Each path below is one point turned by a fixed rotation once a step. After each direction that follows a path, write how fast that rotation turns it, in deg/step (0 if it stays still).
Each turn is a multiple of 5 degrees from 10 to 175, or 0.
Each row of a path follows its step; steps can be skipped.
Rotation 1:
step 0: [-28  40   3  20  11 -17   4  23   1 -18 -20 -13 -11  -6  -2  12  15 -18
  -3 -26   0  -1   7   2  20 -25  -3   9   0   4 -22   7  -3 -17]
step 1: [-19  11  19   3   6  21   0 -33  -7  19   4   3   4   6   1 -22 -21  -1
  15   5  -8  -9   7 -13  21  -5 -21 -20 -10 -31  -2 -33 -17  17]
step 2: [  9  -8   5 -22  -5   2   5  11  -7  -9 -21   9 -17  17  -7   7   1 -20
  17   7   7  57   2  -4  -4  21 -11 -24  -2  17 -15  12 -20 -11]
step 3: [-30  -5  -1 -24 -19   9   2  -6  -1  -6  11 -19   6   5  -3 -17  17   7
 -32   2  10  -6  -6   0  17 -24 -33  16  -4  13  -9  34   2  22]
step 4: [ 13  -1 -14 -20 -17   6 -13   2 -10  -2  36  24  10  12 -11 -16 -17  19
  14  20   6  13  -4  15  22   1  31 -17  -8 -16   6 -12  25  -1]
step 5: [  9  25 -27 -29 -16 -28  -1  15  10  -2 -19 -11 -23 -21 -18  21  14   6
   4  23  -4 -12   4   8 -25  -2   2  11  12  17 -20  -4  -2  -5]
step 6: [ -7  18  14   2   7   0   3  -6   0  -5  19 -35  37  13  12  21 -17  15
   6  -8  14 -31   7 -11  -5 -36   8 -15  10 -16  -1   3  -3   1]
step 7: [ 22  -4 -11   4  12 -15 -14 -10  -1  28 -18   6   6   7   9 -11  -1  19
  14   0 -12  12 -26 -24  19  27  10 -16  24   0 -11 -19 -21 -29]
step 8: [-17   9   7  10  -6 -19  18   6   8  -8  -4  -8 -31   8  12  -5   4  -1
  -8 -38  26   7  15  14  -8   3 -31  11  39   1 -14  13  -2  -9]
step 9: [-18   8  16  16   8  14  15   4 -23   7  14  10  20  33   1 -32  19   5
  13  25 -22  -7  15  -9  22  -1 -13  -4   8 -18  21   2  10   6]
step 10: [ -2 -14  -7   1 -36   9  10  13  -8  -1  -9   7 -27   9  -6   3 -18  -8
  -2  14 -33  33  -5  -1 -14  13  14   9  -6  -8 -42 -11   2  -8]
step 11: [-26  17  16 -13  -3 -19   2   7 -34  -7  -9 -14 -11  10  -7  15  13  -6
  -6 -11   5 -21 -12  25   7 -27   4   0 -23   9  -7  18  -9  31]
[  8  -5 -10  -6  -1  -1  -4  -5   5   3   8  -8   0  -4   0  11  12   7
   6   1   6   0  -2   1   1  -1  -2  -3  -2  -7   0   4   6   1]
40
[ -8   4   3   1   5  -1  -5   1   0  -4  10  -8   0  -3   3   0  -1  -9
   1   2   4 -10  -4   8  -2   7  -7   5   0   2 -10   8  -2  -1]
135
[  3  -7   4   3  -3   6   4  -1  -3   2  -3  -9   7   8   2   9  -2   0
   0  10  -3   1   1  -8 -11   2   1  -4  -5   4  -6   5  -8   3]
90
[  9  -9  -4   0  -5   0   1   7   1   4   9  -1  -3  12  -4  -5  -2  -8
   0  -1   0   1   3  -2   6  -1 -13   6   3   5   6   0  -2   1]
60
[  7  -9  -2   7   9  10  -2   3   4  -6   2   4  -1 -11   3   2   1  -3
  -4  -7  -2  -5   2  -1  -5   6   3   2  -6   6   9   0   0   7]
0
[  1  -5   0  -6   4   2   6  -5   8   3   9   6 -11   1  -5  -2  -6  -3
   4   4  -5  -2  -9  -5   1   8  10  -4   1  -5  -3   0  -4  -5]
130
